One turning vector, and how many ticks it has turned:
The counts run from 0 to 228.
[-0.46  0.61 -1.09 -0.73  1.08 -0.41 -0.10 -0.95 -0.48 -1.22 -1.52  2.86
 -1.54  0.19 -1.02  1.69 -0.87  1.35 -0.70 -0.83  1.15 -1.45  0.51 -2.41
 -2.27  0.67  0.75 -0.05 -1.64 -0.64 -0.42  3.54  0.33  1.51 -1.09 -0.74
 -0.65 -2.38  3.00  2.65 -3.17 -2.74 -0.67  1.08  0.24  1.88  0.34 -0.48] -> 59
[ 0.90 -1.04 -1.41 -1.64 -0.21 -0.19  0.54 -0.06 -0.02  1.08 -1.97 -2.98
 -2.00  1.58  3.50  1.58 -1.00  0.74  0.99 -1.03 -0.45 -2.12  2.25  0.38
 -1.98  1.31 -1.50  1.77  0.65  0.90 -1.65  0.64  1.93  1.79  0.19 -0.11
 -0.80  0.64 -1.80  1.52 -1.10 -1.29 -2.38 -3.38  1.17  2.12  0.01 -1.32] -> 130
[ 0.82 -0.65  0.17  1.56  1.80 -0.09  4.65  1.17 -0.18 -0.82 -0.52  1.17
 -1.65 -1.25 -0.89  0.19 -0.66  0.91 -4.51 -0.30  0.47 -0.10  0.79 -1.95
  1.49  0.55  3.11 -0.39  0.10 -0.64 -0.97  1.43  2.34 -1.45  0.86  1.94
  2.59  0.68 -1.92 -0.80  0.25 -1.05  1.05 -3.63  0.58  0.88  0.06  1.14] -> 143
[-0.08  1.39 -0.31 -2.05  1.08  0.07  2.10 -2.87 -0.87 -1.05 -1.21 -0.60
  0.28 -0.41  0.87 -0.85  0.42  1.65  0.92 -0.34 -1.98 -0.93  4.53  2.35
 -2.16 -1.46  1.10  2.04 -0.29 -0.21 -0.86 -0.11 -0.48  1.93  2.23 -1.29
 -0.93  1.68 -0.52  2.33 -1.92 -2.01  1.35  0.31  0.65  2.87  2.65 -0.78] -> 23
[-0.10 -0.51  0.18 -3.98 -1.00  2.34 -0.10  2.14  0.19 -0.28  0.03 -0.53
 -0.39 -1.53 -1.38 -1.52 -0.52  1.69  0.99 -0.77  1.07 -0.99  0.69  1.00
 -2.47 -2.73 -1.48  1.07  0.59  0.57  0.82  1.89  0.23 -0.24  1.83 -0.57
  1.91  0.35 -1.47  1.21 -1.24 -1.45 -1.81  2.64  1.34  1.27  3.48 -1.94] -> 28
[ 0.24  0.04 -0.45  1.11 -0.31 -2.17  1.65  0.16  0.76  0.05 -2.76  0.76
 -0.33  0.52 -1.24  1.74 -0.80  2.84 -0.13 -1.00  2.85 -0.48  2.23  2.17
 -0.93 -0.77  2.60  0.80  1.43 -1.52 -0.37  2.09 -2.01  0.20 -1.41  2.31
  1.94 -0.95 -0.92 -0.59 -1.47 -1.92 -0.99 -0.93 -1.24  1.16 -2.48  1.70] -> 150
[-0.92 -0.38  0.29  0.10  0.14 -2.17 -1.99  0.42 -1.22  0.07 -0.59 -0.21
 -3.55 -0.20 -0.34  0.93 -1.54  0.71  0.35 -2.45 -0.18 -0.63 -1.62 -1.30
  0.54  2.21 -0.55 -0.59 -0.97 -2.10 -1.66 -1.24  0.73  2.09 -2.12 -0.51
 -2.76  0.05  0.97  1.18 -0.75 -2.00  2.41 -2.80 -2.51 -0.48  3.76 -0.99] -> 51
[ 0.72  2.08 -0.77  0.41 -0.01 -1.09  2.12  0.37  0.22  1.93 -2.98  0.64
 -0.89 -0.42  2.07  1.55 -0.03 -1.82 -2.23 -0.60 -0.17  1.18  1.25 -2.38
 -2.09  2.75  2.28  1.11 -1.19 -1.65 -1.64 -0.26  1.26 -0.64  1.02  0.37
  0.12  0.20 -2.07  2.26  0.48  0.12 -1.28 -0.05 -0.74  2.26  4.09  0.66] -> 55
[ 2.36 -0.64 -1.10  0.14 -0.03 -1.08  1.26  0.59 -1.82  0.45  1.84 -0.43
 -3.98  0.26  0.83 -1.76  0.81 -1.10 -0.25 -1.05 -0.55  0.00  1.77 -2.90
 -1.46  2.57  0.53  1.32 -0.61 -0.27 -2.35 -1.79  2.07 -1.48  2.98  1.12
  3.40  2.17  0.80 -0.37  0.71 -1.90 -0.13 -0.94  0.73  0.72  1.68 -0.39] -> 94
[-0.21 -1.75 -0.23  0.21  0.40  0.38  0.06  1.60  0.15 -2.80  0.62  1.68
 -2.03 -0.49 -0.56  0.52 -2.15  0.34 -1.66 -1.12 -2.28 -0.04 -0.76 -1.98
 -0.48  0.03 -0.38 -0.87  0.12 -1.21  0.98  0.21  4.86 -2.04  1.58 -1.90
  0.19 -0.26  1.12  3.35 -1.21 -0.13  2.64  0.84  1.50  0.11  1.31 -1.67] -> 213
[-2.00  1.70 -2.55  1.78 -0.26  0.01  0.08  0.03 -0.99 -0.91 -0.29  0.97
  0.13  1.02 -0.88  2.81  1.11  2.50 -0.39  2.34  1.63 -0.92  1.23 -0.30
 -1.45 -2.69  0.52  1.27  2.03 -0.17  1.88  2.41 -0.02  1.02 -2.83  1.19
 -2.28 -1.16 -4.20  0.89 -1.84  0.96 -0.23  0.10 -0.35  0.58  1.98 -0.12] -> 70
[-3.36  0.70  0.80  0.03  0.85  0.19  0.16  0.52 -1.66 -2.55 -0.38  1.12
  0.01 -0.53  1.26  2.24 -0.70  1.78  0.94 -1.49  1.90 -0.08 -0.33  0.74
 -0.62  0.54  0.18 -0.22 -0.72 -3.16  2.08 -0.05 -3.20  0.53 -1.61  2.84
 -0.23  0.64 -4.00  1.70 -1.19  1.06 -0.62 -1.09 -3.60  0.03  0.49 -0.24] -> 157
[ 0.21 -0.39 -0.77 -0.50 -2.81 -1.51  1.75  1.74  0.16 -0.50 -0.47 -0.12
 -1.23  1.46 -1.17 -0.16 -0.70  0.37  0.30 -1.63  2.57  0.10  1.43  1.34
 -0.80  0.67  0.78  1.01 -0.27 -2.74  0.24  0.06 -2.19 -2.08  0.29  2.08
  2.23  1.92 -3.34 -1.28  2.12 -0.28 -2.82 -1.30 -1.57  1.57  2.19 -0.05] -> 152
[ 1.53  1.14 -1.54  1.12  0.09 -1.29  1.32 -2.43  0.47 -0.86  4.80  0.98
 -2.25 -1.14 -1.19  0.77  0.55  0.89 -1.13 -1.81 -0.88 -3.05  1.43  1.07
  0.02 -2.24  1.61 -0.14 -0.06 -1.91  0.31  1.30  1.32  0.22 -0.64 -0.18
  0.63  0.88 -1.52 -1.55  0.37  1.30  0.97 -1.23 -1.07  1.31  1.22 -3.24] -> 73
[ 1.08  2.22 -1.20 -1.44 -0.10 -0.10  0.30 -1.47 -2.92 -2.14  0.21  2.63
  0.08  0.19  0.93  0.56  0.19  3.40  0.99  0.15  3.02  1.16  0.63 -2.68
 -1.95  0.33 -0.34  1.29  3.10  0.01  0.22  0.95 -0.82 -0.27 -1.03  1.15
 -0.76  1.08 -2.89  2.27 -1.86 -0.68 -0.53  1.97  1.46 -0.83  2.83 -0.74] -> 108
[ 2.52 -1.76 -0.50 -2.35 -1.32 -1.46  0.23 -0.25  2.50 -0.12 -2.05 -1.02
 -2.03  1.80 -2.22  0.83 -2.73  0.27 -0.88 -0.13 -0.83 -0.64  2.41  1.50
 -1.74 -2.16  0.01  1.67  1.98 -0.79 -0.56  2.41  2.67 -0.66  1.33 -0.14
  0.53 -1.33 -0.11  1.67 -0.54 -1.93 -0.94  0.96  0.87  2.54  0.81 -1.76] -> 220
[-1.75 -0.24  0.84  1.71  0.48  0.74  1.63  1.65 -0.66 -3.11  2.64  1.82
 -1.02 -0.17  1.82 -0.61  0.04 -0.23 -1.52 -3.42 -1.42  0.57  0.59 -0.68
 -1.28  1.96  0.02 -0.68 -3.52 -1.03  2.07 -0.76  0.60 -1.08  2.27  0.98
  2.32  0.94 -0.21  0.78 -0.89  1.00 -0.88  0.62 -2.06  1.60 -2.41 -1.05] -> 164
[ 0.21 -1.94 -1.22 -3.40  0.20 -0.14  0.01 -0.03 -2.55 -2.74 -0.50  2.80
 -0.44 -0.88 -0.20  1.43 -0.40  2.40 -0.68  0.02  1.22 -1.64  1.42 -1.41
 -1.40  0.99 -0.43  0.25  0.43 -0.92 -2.11  2.09 -1.99 -2.39 -0.41  1.58
  0.95  0.87 -1.12  0.22  0.83 -2.80 -2.35  0.48  0.83  1.81  2.86 -0.22] -> 146
[-0.13  1.22  1.04 -1.46 -1.05 -0.14 -1.00 -1.03 -1.42 -0.33  0.22 -1.52
 -0.50  0.12 -0.09  0.51 -2.24 -1.10 -1.45 -2.46  0.70 -0.36  0.12 -2.24
 -3.56 -0.02 -1.44  1.59 -2.21 -1.74 -1.12 -1.98 -0.99 -0.12  2.24 -0.05
  4.26  1.08  2.53  1.77 -1.59 -0.02 -2.74 -0.72 -2.32  2.01  1.37 -0.93] -> 7
[ 0.49  2.86 -0.18 -1.65 -1.97 -0.77  3.04  1.00  0.64 -0.80  1.05 -0.64
  1.30  1.04  0.62 -1.27 -0.18  0.93  0.35 -2.92  0.90  1.50  1.88 -0.08
 -1.41  0.13  0.09  2.23  0.64  0.33  1.36 -1.01 -0.50 -1.32  1.04  1.13
  1.07  1.31 -3.29  1.40 -0.67 -0.07 -5.02  1.47  0.46  0.00  0.84  0.16] -> 114
[-3.65  0.70 -0.60  2.16  0.25  0.46  1.59  2.35 -0.65 -2.69  2.61  3.23
 -0.32 -1.75 -2.32 -1.50  1.03  1.20 -2.02 -1.57  0.29 -0.61 -0.14  0.25
  0.49 -1.79  1.55 -0.32 -2.34 -0.19  2.41  2.37  0.19  0.74 -1.48  1.54
 -1.40 -1.05 -0.93  0.03 -1.89  0.23  1.07  0.29 -0.79 -0.08  2.92  0.37] -> 68
[ 3.12 -0.48 -1.81 -1.00  0.03 -2.50  0.70  0.30 -0.59  0.03 -0.82  0.20
 -2.48  1.97 -2.61 -0.28 -0.48  0.69  1.94 -0.31  2.70  0.55  2.28 -1.22
 -2.36 -2.06  2.13  2.25  2.90 -1.22 -0.74 -0.90  0.36  0.97 -0.94  0.58
 -0.14 -0.67  0.73  1.02 -0.48 -1.53  1.18  0.43  0.09 -2.45  3.76  1.05] -> 102
[-2.18  2.07 -0.40 -0.04 -1.65  2.21  1.12  0.69 -0.90 -0.92  2.84 -1.66
 -0.37  0.00 -0.58  1.44  0.66  2.22 -1.03  0.75 -0.64 -0.86 -0.35 -1.13
 -1.37  0.08 -1.89  0.96 -1.87  1.21  1.15  0.17  0.34 -1.27  1.16  2.59
  1.29  1.40 -3.13  0.63 -1.68  0.20 -4.40  0.21 -0.50  2.25 -0.37  0.43] -> 77
[ 0.22 -1.40  0.51 -2.05 -0.32 -0.79 -1.21 -0.80  0.00 -0.52 -1.09 -2.18
 -1.99 -0.12 -0.57  0.52 -1.44  1.60 -0.86  0.30  0.18 -1.72 -0.44  0.92
  0.63 -0.99 -0.87  0.63  1.23 -0.73  0.25  1.89 -0.27  2.66 -1.00  2.03
 -0.97 -0.34 -4.06 -0.71 -0.09 -0.67  0.74 -3.01 -1.12  1.38  3.67 -4.40] -> 227
[ 1.30  3.25 -0.90 -0.74 -0.19 -1.18  3.61 -0.52  1.85 -0.25  0.49  1.08
  1.34  0.72  0.45 -0.66  0.02  1.65 -0.18 -3.31  1.29  1.40  3.32  0.77
 -2.15 -1.31  1.83  2.36  2.14  0.25  0.35 -0.54 -0.38 -0.02  0.74  1.31
  0.85 -0.17 -1.64  0.53 -1.38  0.19 -3.75  2.26 -0.69 -0.02 -0.88  0.36] -> 113
[ 0.61 -0.78  0.32 -0.21 -0.65 -0.42  0.59  1.70  0.17 -2.28  0.18  0.98
 -2.25  0.02  0.12 -0.57 -1.86 -0.62 -1.14 -1.76 -2.42  0.60 -0.61 -1.30
  0.09  0.30 -0.54  0.21  0.26 -1.87  1.04 -1.12  4.81 -2.83  1.85 -1.56
  0.20  1.36 -1.32  3.76  0.16  0.76  2.66 -0.42  0.95  0.60  2.94 -2.26] -> 212
[-1.26 -0.28 -0.75  2.96  3.00 -0.66  0.05 -0.80 -2.85 -0.86  1.78 -0.40
 -2.97 -0.56  0.81  1.47  0.67  1.53 -0.31  0.12 -0.59 -0.35  0.05 -1.49
 -1.23  0.54  0.81 -0.41  0.68  0.79 -1.28 -1.69  2.51  2.60  0.01  1.79
 -0.27 -0.30  1.32  0.10 -1.98 -2.19  3.15 -2.42 -2.05 -0.49 -2.59  2.04] -> 90
[-2.56 -1.74  2.03 -0.30  0.37 -0.04  1.16  3.30  2.12 -1.98  0.14  0.71
 -0.61 -1.66 -2.08 -2.83  0.05  0.81 -2.96 -2.41 -1.82  0.81 -0.20  1.20
  1.21 -0.84  0.20  0.33 -1.97  0.37  1.57  2.58  1.48  0.09  2.10  2.67
 -0.31 -1.28 -0.99 -1.01 -1.07 -2.23 -0.18  0.28 -0.14  1.12  2.10 -1.08] -> 223
[ 1.01 -0.89 -1.70 -2.76  1.32  1.04  0.16  1.11  1.05  0.57  0.64 -0.05
 -0.97 -0.94  2.08  2.56 -2.44 -1.42 -0.51 -3.05  0.20 -1.72  0.11 -2.07
 -2.95 -1.40 -1.54 -0.08  1.72  0.75 -0.25 -0.78  3.70 -0.04  0.73 -0.39
  0.04 -0.73 -2.40  2.49  0.82  2.80 -2.51  0.36 -1.59 -0.78  0.72 -1.73] -> 124
[ 1.38 -1.56  1.42 -4.24  1.79  2.05 -1.03  0.48 -0.79 -1.81  1.45 -0.22
  0.50 -1.02 -1.15 -2.20 -0.45  0.68 -2.34 -1.33  0.65 -0.61  2.10 -1.05
 -1.81  0.07 -1.61  2.23 -0.72  1.41  0.12  1.61 -1.00 -0.31  1.70  2.71
  2.03  1.96  1.61 -0.70  0.11 -1.86 -2.05  0.17  0.11  1.63  3.41 -1.26] -> 184
[-2.77 -0.43  0.76  1.88 -0.38 -0.52 -0.96  0.39  0.12 -1.58 -0.44 -0.33
 -1.55 -0.17 -0.48 -0.56 -2.52  2.08  1.86 -3.87 -0.61 -1.00 -0.35  1.58
  0.71  0.00 -0.87 -0.06 -0.74 -2.07  0.81 -2.25  1.30  0.91  0.60 -0.85
 -1.48  0.79  1.58  3.46 -2.00 -1.05  3.45 -2.53 -1.16 -1.21  0.60 -0.49] -> 207
[ 0.27 -2.08  0.88  0.38  0.74  2.27 -0.58  3.97 -2.56 -1.40  0.06 -0.81
 -2.14  2.28  0.15 -1.04 -0.98 -1.41 -1.31  0.58 -0.57  0.62  0.45 -2.35
 -0.63  0.52 -1.77  1.26 -1.40  0.89  3.47 -0.62  3.23  0.19  1.30  1.60
  0.50  1.46 -2.15  0.67  0.21  1.45  0.50 -1.60  0.25  0.30  2.89 -0.92] -> 174
[-0.66 -1.16 -1.57  0.32 -1.29  0.41 -2.32  1.41 -1.45 -2.57 -0.85 -0.31
 -2.04  3.85  2.18  1.52 -0.43  1.18  2.02  0.30  0.21  0.21  1.95 -0.43
 -3.60  0.84 -2.76  2.20  0.44  0.17  2.04  0.21 -0.46  0.97 -0.34  0.75
 -0.58  0.28 -0.18  2.11 -1.17 -0.38 -2.37  1.19  0.14  2.13 -0.74 -0.88] -> 167
[ 1.13 -1.31 -0.40 -0.53  1.56  0.25  0.69  1.46 -1.68 -1.35  0.66  1.24
 -2.32  0.17 -2.77 -0.57 -0.93  1.04 -0.25 -0.94  0.55  0.55  0.83 -3.02
 -3.02 -0.03  0.75  0.85 -0.42  0.86 -1.59 -0.50  1.63 -0.41  1.53  1.06
  2.30 -1.46  4.43  1.04 -1.50 -3.27  0.25  1.97 -0.24 -0.62 -0.46  2.44] -> 96
[-0.41 -1.45 -2.94  1.04  1.43  1.82 -1.54  3.49 -0.75  2.21  0.67 -0.63
 -2.84 -1.15  0.77  2.21 -0.22 -2.07  0.54  0.27  2.48 -0.58 -1.14 -2.36
 -4.11 -0.90 -1.14  0.37  1.42  1.27 -0.60 -0.40  2.27 -0.44  1.78  2.39
  3.14 -0.96 -1.89 -0.17  0.18  1.27 -0.16  0.75 -2.07 -0.67  0.93  0.71] -> 86
[-2.09 -2.65  0.48 -1.54  0.73  2.60  1.62  4.46 -0.93  0.09 -2.64 -1.58
 -1.69  0.17  0.59 -0.18 -1.17 -0.13 -0.55 -0.19  0.69 -0.58 -0.69 -1.42
 -0.44  1.36 -0.72  1.19 -2.24  1.02 -0.19  1.97  1.45  0.64 -0.22  1.87
 -0.91 -0.04 -1.82  1.21 -0.01 -1.72 -1.35 -3.61  0.94 -0.15  2.16  1.90] -> 136
[ 0.72  0.76 -2.09  3.62 -0.89 -2.09  1.92  2.17  1.12  0.41  2.08 -0.66
 -1.60  1.04  0.81  0.70 -1.52  0.33 -0.89 -2.84  0.04  0.34  0.56  0.27
  0.51 -0.87 -0.07  0.11  3.71  1.08  1.31 -1.76  4.29 -0.34  0.07 -0.13
 -1.03  0.02 -2.53  0.78  0.02  2.28  0.54 -2.17 -0.46 -2.18 -0.52 -0.35] -> 122
[ 1.84  0.52 -1.02 -1.30 -1.89 -0.30  0.80  1.40  0.94  0.29 -0.92  0.99
 -1.21  1.41 -4.40  0.54 -1.99 -0.83 -0.07 -0.90  1.82 -1.51  1.68 -0.36
 -2.68 -2.44  1.52  2.01 -0.74 -1.91  1.15  2.58  0.49 -0.12 -1.04 -0.82
  1.13 -1.49 -0.61  1.66 -0.47  0.24 -2.18  0.61  0.12  1.37  4.11 -0.65] -> 65
[ 1.73  0.89  2.73 -2.82  1.28 -0.02  3.99  0.34 -0.59 -0.64 -0.06  0.57
 -1.21 -1.10 -2.49 -2.00 -1.21 -0.33 -0.59 -1.48  1.42  0.96  0.50 -1.83
 -0.33 -1.15  3.24  1.11 -0.74 -2.06  0.93 -1.57  0.12  1.37  0.46  1.51
  1.75  0.78 -1.27  1.79 -0.34 -0.47  0.16 -1.33 -1.50 -2.02  3.69 -0.16] -> 104
[ 0.41 -0.62  0.09 -0.26  0.46 -1.60  0.76  1.14  0.77 -0.04  3.84  0.45
 -2.17 -3.00 -1.65  0.56 -0.48  1.08 -2.57 -2.27 -1.13 -0.30 -0.44  1.02
  0.93 -1.27 -0.51 -2.14  2.96  0.83 -0.89 -1.23  3.47 -1.99  1.62  0.74
  1.51  0.39 -2.02 -0.80  0.59 -0.18  1.12  1.97 -1.55 -0.33  2.81 -2.28] -> 36
[ 2.25  0.37  0.85  1.73  1.51 -0.86  2.23 -0.53 -0.82 -1.49  0.62 -1.98
 -0.51  2.13  0.86 -1.17  0.56  1.06 -3.70  0.99 -1.52  0.58  2.89 -0.77
  1.03  0.50  1.44  1.90  0.77  1.62  1.40  0.20  2.42  1.24  1.35  1.73
 -0.13  2.08 -1.44 -0.74 -0.56 -0.09  1.75 -3.92  0.83  2.16  1.15 -0.28] -> 180
[-1.90 -0.26  0.59  2.94  0.19 -0.26 -0.08  4.54  0.95  2.32 -0.54 -0.53
 -2.05 -1.90 -0.39 -0.58 -0.95  0.13 -2.13 -4.16  0.71  1.71 -1.48 -0.56
  0.20  1.78  0.14 -0.77 -0.61  0.39 -0.33 -0.04  2.17 -0.58  1.16  1.48
  1.52 -1.71  0.40 -0.03 -1.69 -2.02 -1.49  0.23 -1.57  0.05 -0.41  1.10] -> 47
[ 1.84 -0.73  0.63 -0.74 -0.66 -0.67 -0.82  0.22  0.09  0.67  1.31 -1.67
 -0.70 -1.34 -1.08 -1.34 -1.24  0.57 -1.06 -2.29  2.77 -0.71  1.69  1.28
  0.43 -0.82 -0.41  1.53  2.79 -1.31 -0.31 -0.87 -1.23 -0.16  0.43  1.78
  2.62  3.23 -1.33 -2.58  1.42 -0.10  1.11 -3.46 -0.95 -0.35  4.67 -1.70] -> 190
